The same turns and mirrors carry the whole set onto itself, and each row onto the other rows of its family. Which rows share a family with each named row? Give them in list order.
These 32 rows form 4 families of 8 rows each.
nuzo: [-17.4 -14.1   4.3  22.9  -4.4   4.3   6.5   9.3   2.0   5.7  -3.4   2.3
  -8.5  34.2 -18.2   5.8 -14.9 -18.0  27.4  25.5  -7.3 -23.9  -3.1]
Zutud: [-15.2  -8.3 -14.5 -15.2 -35.5  13.3 -17.2 -22.6  37.4  -0.7  -7.1  -8.7
  14.6 -12.0 -24.0  17.6  -1.2 -21.4  45.7  10.2  14.1  -6.0   7.4]
femin: [  3.2 -19.4   0.7   8.9 -29.5  23.9  -3.2  -8.7   8.2  -1.7  -2.7 -12.0
  -2.2  12.2 -33.6  -3.8  -1.6 -13.0  40.3   1.1   7.6 -21.6  -7.9]
Gaku: [-21.4   3.5  -8.7 -17.4 -20.1   8.7 -16.7 -24.4  44.8  10.4  -8.2   0.6
  19.5   1.3 -12.4  20.5 -11.0 -34.6  33.0  17.0   8.8  -4.2  10.6]
riza: [-35.3  -2.9  -3.9   0.7  -3.2 -12.6  -6.6   6.9  26.1   3.3  -7.2  15.9
   9.3  13.9  -6.1  29.2 -14.2 -19.1  24.5  42.3  -5.8  -4.8  15.0]
mupor: [ -5.4 -14.7  12.5   7.0   5.6   4.7   5.0   0.8 -22.2  -4.9  21.6  -2.1
  10.4 -18.9   4.5  11.8 -10.9 -21.2  18.8   1.9 -10.3 -33.5  28.0]
toba: [  5.7 -33.9  -2.6   3.0 -32.3  10.5  -5.1 -26.2   0.9  10.0 -15.0 -10.5
  -3.6  19.1 -26.4  -7.9 -13.1 -15.9  27.2  -2.7  -4.3 -26.2   5.3]
ref: [ -2.6 -15.9 -12.0 -17.4 -36.9  -2.0   2.0  -7.3  32.9  22.4  15.8 -28.5
  14.0 -18.0  -2.6  48.4 -10.9  -4.8  33.3 -15.1  -7.2 -20.8  14.7]
Leku: [ 23.0 -19.0  15.7  -7.6 -22.2  13.8   5.5   2.8   3.0  14.6  17.3 -14.2
  13.9  -1.9  -8.5  19.2  -7.4   2.4  15.1 -23.0 -12.6 -27.1  11.3]
roli: [-34.4  -3.1 -16.0 -11.8 -18.9 -12.2  -5.1   5.5  18.3   6.5  -9.9   9.8
  -2.1  10.9  -8.2  37.7  -7.7 -14.3  31.6  47.3  -5.9  -3.6  16.4]
zesa: [-15.9 -17.1   7.6  10.5  14.1  13.2  14.6   5.1 -18.0  16.1   4.2  -4.2
  -4.4 -16.7   4.4  20.8 -11.3 -25.5  18.6   4.9 -19.3 -33.6  29.4]
Vid: [  0.4 -13.8 -17.8 -16.2 -34.0   3.8 -22.1 -10.6  25.2  23.7   7.3 -16.4
   4.0 -14.5  -8.9  50.2 -27.0  -0.1  16.2 -14.0 -14.2 -19.5   0.7]
lepi: [-35.5 -15.3 -14.3   3.1  -3.9  -8.2  11.5   3.6  17.7  23.8   6.8 -15.4
  -5.5 -25.6   6.4  55.5 -15.9 -19.8  29.4  14.1 -17.6 -24.3  24.7]
bave: [ 19.4 -15.6   5.5  -7.8 -14.4  20.5 -19.3  -4.6  -9.6  14.8   5.9  -2.0
   6.2  -4.4 -10.1  19.3 -23.3  -1.5   1.4 -18.2 -17.8 -26.5   5.5]
nedos: [-10.3   3.4 -10.7 -31.6 -35.1  10.8 -16.7 -21.4  37.7  11.9  -9.1  -0.7
   9.4   3.6 -16.8  25.4  -4.2 -21.7  32.2  17.4   7.2  -0.5   7.9]
guken: [-33.8 -15.4 -14.9   7.0  -8.4 -14.6   7.5  -0.6   1.3   2.9  22.5 -18.0
   3.3 -27.0   8.6  42.7 -15.4 -25.0  36.7  13.4  -9.3 -32.1  27.7]
turon: [-31.4 -16.0 -33.4  -4.3 -15.9  -8.3 -15.4  -2.5   1.0  20.7   1.9 -12.6
  -1.2 -22.1   5.5  54.1 -28.5 -16.8  27.4  11.9 -18.0 -27.1  23.2]
Kome: [-18.5 -12.6  -3.0   9.5 -11.0   6.7   6.7   9.0 -16.5   6.5  -8.2   2.4
 -16.0  29.0 -15.9   8.6  -7.2 -17.2  31.4  33.9  -7.6 -23.7   7.6]
sal: [ -2.7  -9.8   1.4 -13.2 -22.3   4.7   1.9  -7.6  45.2  26.2  11.4 -16.6
   4.0 -21.4  -6.6  51.7 -13.9  -5.8  18.4 -12.3 -12.8 -13.2   5.7]
ziva: [  6.4  -5.8   2.0 -10.3 -28.3  29.2  -4.3 -18.1   2.6  12.1  -7.0  -8.0
  -5.0  21.4 -25.0  -4.1  -3.7 -25.2  32.0   3.9   4.6 -20.2  -0.9]
lapir: [ -3.8  -6.5  -0.1   4.0 -20.6  24.8  -3.9 -21.7  21.5  13.4  -3.9 -14.0
   1.4  22.0 -24.5  -1.7 -11.5 -33.9  36.0  -1.1   6.7 -23.7  -6.8]
tisis: [-29.5 -26.2 -16.4 -10.7 -21.9 -24.7 -13.0 -11.9  20.7   3.8 -19.6  11.7
   9.6   1.0  -7.2  29.2 -14.6  -9.0  23.6  35.4 -11.3  -4.0  29.7]
miz: [-17.7 -22.1   1.6  19.3  -8.5   2.2   1.8  17.5  -8.2 -10.4  -5.9   9.9
  -3.6  15.1 -21.8   7.3  -4.0  -3.8  32.1  33.6  -5.1 -16.4   7.0]
funot: [ 19.5 -11.7  20.8  -5.7 -17.4   7.7  -2.2  -4.9  13.6  -0.7  28.2  -7.1
  15.1 -12.5  -8.6  20.7 -12.0  -2.5  10.3 -19.1  -7.6 -22.6   4.3]
bot: [ -7.7 -22.6 -14.3 -22.4 -39.1  -0.4 -19.2 -38.4  33.0  10.7 -17.7  -5.7
  13.9  -2.6 -18.0  13.8 -12.0 -19.7  29.4   4.1   0.7  -8.5  18.0]
misi: [ 16.8 -11.9  23.6  -6.2  -4.0  25.2   4.4  -6.3   9.9  18.4   8.9  -5.5
   5.6 -13.0  -8.5  17.9  -8.9 -10.9   7.0 -20.5 -14.3 -22.4  10.1]
Mul: [ -9.1 -12.8  -7.5  -5.2 -31.4 -12.5   0.5  -6.6  36.3   7.1  28.6 -23.8
   7.7 -21.8  -3.4  51.8 -16.5  -5.4  29.1  -7.0  -6.7 -22.0   4.6]
Fet: [ -5.5 -20.5   8.0   2.7   2.7   3.8  11.0  14.2 -25.9   7.7  10.4  -1.4
  12.4  -9.5   7.1  17.9  -7.6 -10.5  19.1   5.4 -17.8 -31.3  36.7]
vilo: [-30.7 -16.8 -19.3  -7.1 -12.7 -12.1   7.2   4.5   3.4  15.1   9.7 -16.4
  12.9 -24.4  12.7  47.0 -10.4 -17.7  36.0  13.3 -12.5 -25.4  40.7]
lam: [-13.6 -18.0 -10.0   3.4   3.5   8.9 -12.6   3.7 -33.9  11.4  -0.2   2.2
   0.9 -12.6   3.8  23.3 -24.7 -17.4  13.1   7.4 -20.9 -34.3  28.4]
semim: [-17.0 -37.6  -5.1  14.6 -15.7 -13.9   1.1   0.2 -11.0   3.4 -16.1   7.0
  -8.0  22.3 -15.3   7.4 -15.6  -5.4  22.4  28.3 -16.9 -22.1  16.9]
Relas: [-36.5 -11.2 -13.9  -4.6 -14.6  -8.7 -11.9   3.1  20.6  -9.3  -9.1  12.0
  13.0  -9.5 -12.3  28.7  -3.5 -12.8  37.5  42.6   1.6  -1.4  22.9]

Which other rows belong to the same family as Fet? ref, Leku, roli, nedos, Kome, ziva, vilo
Which other rows belong to the same family as sal? Zutud, femin, zesa, lepi, miz, misi, Relas

